In the rows, zero is written as 128.
Which row each row swaps with, under one turn or mirror:
norar: [118 153 111 117 155 116 139 161 121 152 132 136 136 113 155 108 125 115
 139 125 163 106 149 155 145]
dat: [101 121 123 134 101 131 130 114 112 147 121 112 131  95 117 146 119  98
 131 135 130 155 135  96 149]
guni: [119 158 135 122 125 120 140 116  89 123 129 138 146  87 112 136 135 120
 117 101 180 117 147 109 149]
tokef: [130 149 117 147 114  84 136 130 119 104 120 142  88 128 123 117 136 115
 115 136 123 105 168 108 118]
gug: [147 126 112 135 165 146 167 125 115 118 101 143 127 112 156 134 139 130
 110 115 128 137 158 129 108]
Povo: [159 118 114 127 138 117 143 151 118 161 124 151 103 133 128 117 144  99
 113 133 149 141 133 128 108]
furob: [125 157 107 110 147 117 139 145 123 103 132 158 118 139 141 111 141 107
 138 120  91 107 129 131 128]
Kog: [136 129 133  94 103 141 164 134 104  94 113 105 134  94 134 144 153 107
 134 108 132 112 156 138 167]
bada: [141 136 123 135 111 137 125 125 119  98 141 183 123 133  99 144 117 111
 127 146 144 124 152 106 117]
poso: [ 95 131 138  98 111 102 161 147 139 136 119 161 125 127 127 111 150 112
 133 121 106 146 140 127 102]
dizor: [106 126 111 140 109 135 127 107 100 116 118 148 138 102 152 118 116 117
 133 135 153 158 130 156 157]
nite: [135 128 136  97 101 137 168 135 100  98 112 111 139  88 137 129 148 103
 143 112 131 114 166 141 162]
vagak: [100 123 143 117  99 128 135 140 100 100 106 111 149 124 135 115 100 117
 121  99 129 151 164 126 111]
lol: [ 95 120 141 119 110 121 132 151 101 108 107 110 140 129 133 108  95 118
 121 101 127 148 170 126 111]
fudu: [113 137 126 123 148 121 139 146 118 155 132 145 135 108 159 113 125 110
 136 134 165 104 135 158 150]
kas: [127 139 125 153 119  86 133 124 116 109 125 147  97 118 123 111 133 120
 111 141 117 100 156 109 119]
ponof: [109 117 128 129 104 132 124 108 100 141 121 108 120 102 117 135 116 100
 139 138 130 160 134 100 148]
piba: [145 114 108 117 105 144 145 142  91 103 125 155 115 126 149 145 118  99
  91  98 143 125 172 148 120]
Gebuk: [118 149 106 128 159 117 145 145 115 154 115 140 128 112 154 110 131 118
 139 133 159 106 142 149 157]
tak: [152 120 108 119 139 121 142 150 119 162 135 145 110 130 125 107 135 100
 101 135 156 134 130 124 113]
fabim: [ 89 136 112 105  85 128 175 124 127  98 131 142 117  95 103 128 140 123
 140 128 131 124 159 133 132]
gul: [149 133 116 133 166 144 155 128 116 117 109 149 124 124 156 148 134 132
 105 119 126 142 169 118 111]
tev: [144 121 134 106 101 145 161 148 101  95 109 111 137  89 126 130 150 106
 141 104 139 115 155 139 160]
Sutat: [ 94 132 142 129  91 111 107 152 101 125 135 124 133 110 158 136 144 105
 148 118 125 158 154 111 150]
Noti: [113 120 102 144 110 132 156 108 106 126 109 139 136 100 148 119 117 115
 130 137 159 157 133 157 157]
nad: [151 112 107 118 148 117 151 146 127 159 127 148 103 129 127 112 139 100
 116 131 157 135 133 130 111]
rikol: [ 99 111 146 120 109 124 130 148 108 106 100 114 148 123 124 118 102 125
 125  99 136 142 163 123 108]
vapa: [146 128  95 120 111 149 141 142  92 106 123 161 114 122 163 137 114  96
  96 103 137 119 167 150 121]
lupev: [131 155 108 104 145 122 134 140 129  95 126 156 123 140 139 117 135 104
 148 109 102 107 131 132 120]
Gana: [102 136 146 119  99 115 116 149 100 113 131 126 134 105 165 129 140 100
 150 112 118 165 159 108 146]
gireb: [122 156 139 123 136 115 142 122  91 121 130 147 145  94 118 138 146 124
 114  96 176 119 138 107 151]
raba: [135 136 123 139 118 139 117 119 103  98 147 176 126 132 108 147 115 114
 133 138 147 123 151 103 128]
naru: [160 114 112 123 146 113 153 155 117 163 127 151 107 127 128 125 142  94
 118 132 148 130 132 123 109]
dopo: [139 125 120 135 104 135 118 118 116 109 142 179 125 121 106 144 133 115
 132 150 142 116 149  99 126]
rek: [136 143 131 151 117  86 135 133 110 108 126 152  90 129 130 121 137 117
 110 134 123 106 171 113 117]
betos: [129 147 111 110 147 119 135 151 126 106 134 160 124 138 144 114 131 103
 140 121  84 105 140 124 132]
milag: [144 112  96 121 109 154 140 138  95 111 110 152 119 120 160 141 125 100
 105 105 125 117 174 156 125]
Tozav: [106 122 118 132 103 141 117 116 109 145 129 117 132 103 132 134 112  96
 137 138 135 154 131  98 157]
madi: [138 131 135  88  97 136 164 138 104 102 113 118 134  92 121 142 156  99
 142 106 133 116 161 150 151]
melir: [130 140 144 116 128 128 135 156 121 143 123 119 133  90 106 153 148 108
 130 109 159 143 178 132 169]
diz: [113 153 135 123 131 116 137 119  79 122 126 144 144  83 120 128 140 126
 109  96 170 111 143 108 148]
kasa: [128 155 108 103 153 119 133 149 130  99 132 162 117 135 144 117 135 108
 138 117  95 103 144 123 134]
tizu: [ 95 142 140 121  96 119 117 151  97 114 138 123 133 111 166 134 149 105
 154 119 121 161 153 108 143]
muro: [103 140 144 104 115 101 153 145 139 143 132 165 136 127 124 112 146 104
 132 108 115 153 135 127 102]
Ril: [138 118  92 116 101 144 149 152 106 117 118 162 118 111 152 131 126 107
  99  96 130 119 172 152 117]
Loru: [137 130 118 146 115 128 114 123 117 107 136 188 135 118 112 136 122 121
 144 150 148 124 143 110 122]
Rep: [105 135 151 124  97 124 120 147 105 125 134 131 126 106 167 131 143  99
 156 113 116 164 158 108 146]
zazod: [107 121 118 128 102 131 116 118 101 134 125 119 129  89 115 140 114 100
 133 130 124 157 131  93 150]
sugos: [ 86 134 148  97 110 117 156 144 135 138 131 162 130 122 123 125 143 108
 135 114 105 133 134 138 100]
tofis: [133 129 145 113 131 123 140 146 128 144 126 124 133  93 107 148 144 107
 128 104 156 147 182 143 173]
Bip: [151 112 109 119 144 118 152 142 109 163 130 145 104 121 137  99 132 104
 114 130 147 143 135 117 112]
podo: [129 154 109 111 146 110 142 154 133  97 122 150 126 138 127 128 142 115
 143 114  97 100 131 129 131]
faz: [128 128 146 104 134 130 140 150 119 142 123 130 139  90 112 153 149 112
 136 103 153 144 185 138 167]
Vigam: [ 94 131 118 100  86 139 165 133 130 107 131 140 112  95 101 134 143 127
 129 114 151 123 162 140 126]
nal: [149 134 113 132 164 146 163 120 115 117 100 149 127 124 156 131 138 130
 107 121 133 151 163 122 117]
kemob: [132 138 144 112 130 120 136 159 123 140 124 122 130  89 112 162 143 110
 129 119 154 140 180 140 170]

zazod is swapped with tev
madi is swapped with Tozav
fabim is swapped with Noti
Vigam is swapped with dizor
Bip is swapped with podo
tak is swapped with lupev
kas is swapped with gug

